128 stands for zero in the data rows.
Here are some points, each followed by its number:
array([026, 135, 149, 117, 147, 113, 155, 184, 130, 112, 129, 172, 105, 153, 148, 163, 122, 083, 105, 157, 088, 163]) 0
array([104, 111, 155, 098, 136, 161, 157, 150, 108, 065, 179, 153, 081, 163, 105, 146, 131, 145, 167, 115, 157, 151]) 1
array([092, 155, 094, 101, 127, 128, 086, 176, 148, 113, 141, 183, 176, 154, 125, 096, 129, 128, 104, 199, 072, 138]) 2
array([140, 156, 096, 122, 122, 151, 134, 137, 166, 163, 120, 154, 176, 128, 104, 164, 083, 130, 092, 136, 083, 107]) 3
array([134, 155, 150, 116, 086, 181, 037, 012, 049, 131, 142, 165, 130, 148, 113, 084, 166, 070, 098, 128, 188, 164]) 4
array([000, 035, 166, 191, 060, 107, 210, 060, 187, 047, 126, 075, 037, 099, 138, 118, 209, 134, 103, 099, 245, 133]) 5
array([179, 126, 101, 086, 082, 104, 025, 128, 145, 159, 127, 045, 187, 114, 144, 088, 169, 135, 076, 196, 145, 115]) 6
array([126, 130, 163, 168, 114, 146, 193, 154, 116, 124, 073, 117, 168, 099, 140, 160, 075, 096, 142, 113, 091, 117]) 7
array([092, 123, 139, 187, 112, 212, 155, 139, 140, 052, 077, 178, 213, 224, 043, 087, 174, 123, 154, 083, 141, 229]) 8
array([151, 069, 176, 143, 158, 142, 057, 077, 070, 203, 198, 190, 160, 112, 118, 162, 125, 111, 164, 168, 158, 178]) 9
array([110, 154, 112, 143, 106, 127, 155, 183, 115, 081, 112, 098, 120, 135, 090, 115, 122, 161, 107, 096, 126, 169]) 10
New points follow, each followed by the numbers of its five nearest points above by angle, seen from the average point of the numbered points, nearest first.
array([111, 174, 111, 136, 088, 125, 172, 175, 098, 011, 111, 098, 094, 147, 074, 118, 084, 157, 113, 084, 099, 185]) --> 10 1 8 7 0
array([253, 176, 134, 133, 126, 123, 144, 122, 149, 207, 126, 170, 106, 112, 163, 106, 091, 144, 130, 188, 077, 129]) --> 3 6 7 9 2
array([155, 139, 177, 141, 149, 091, 136, 076, 139, 144, 126, 114, 106, 041, 177, 117, 159, 112, 136, 176, 148, 082]) --> 6 7 9 5 4
array([080, 107, 055, 150, 154, 079, 182, 119, 168, 160, 084, 083, 162, 133, 120, 174, 138, 106, 167, 194, 203, 142]) --> 5 7 6 3 0
array([143, 118, 087, 129, 106, 103, 097, 141, 129, 194, 149, 173, 132, 117, 167, 087, 130, 135, 118, 170, 169, 133]) --> 6 9 2 3 4
array([158, 161, 120, 126, 148, 152, 080, 129, 123, 112, 139, 179, 083, 135, 128, 114, 114, 082, 086, 184, 158, 102]) --> 4 2 6 3 9
array([136, 150, 062, 117, 134, 110, 121, 041, 103, 092, 102, 127, 085, 162, 128, 117, 115, 111, 174, 104, 158, 070]) --> 4 1 5 3 6
array([128, 145, 123, 139, 161, 053, 148, 125, 163, 144, 133, 108, 136, 046, 182, 124, 190, 100, 146, 166, 130, 111]) --> 6 7 5 0 3
array([075, 106, 106, 119, 168, 142, 161, 139, 055, 071, 099, 057, 129, 138, 102, 173, 127, 136, 140, 066, 091, 083]) --> 10 7 1 0 5
array([149, 109, 101, 138, 150, 082, 088, 133, 136, 236, 114, 161, 129, 142, 175, 098, 130, 101, 114, 169, 155, 124]) --> 6 9 3 2 4
array([141, 147, 079, 098, 112, 145, 118, 114, 167, 161, 146, 122, 143, 134, 112, 156, 191, 108, 100, 151, 135, 176]) --> 6 3 2 4 9
array([107, 109, 127, 112, 087, 156, 041, 053, 057, 116, 140, 151, 135, 110, 099, 068, 157, 127, 065, 107, 151, 150]) --> 4 6 9 5 2
array([065, 104, 179, 190, 064, 176, 162, 086, 161, 130, 167, 142, 123, 011, 071, 124, 177, 114, 072, 094, 158, 182]) --> 5 4 9 7 8
array([084, 121, 151, 041, 118, 156, 114, 145, 074, 125, 193, 126, 077, 202, 131, 087, 064, 164, 117, 096, 086, 113]) --> 1 0 10 2 3
array([135, 134, 113, 125, 107, 092, 114, 173, 146, 144, 102, 074, 187, 123, 134, 100, 119, 156, 106, 118, 124, 116]) --> 6 3 10 7 2
array([194, 106, 168, 174, 108, 149, 101, 133, 161, 179, 130, 116, 164, 028, 116, 207, 133, 157, 074, 122, 146, 126]) --> 3 6 9 7 10
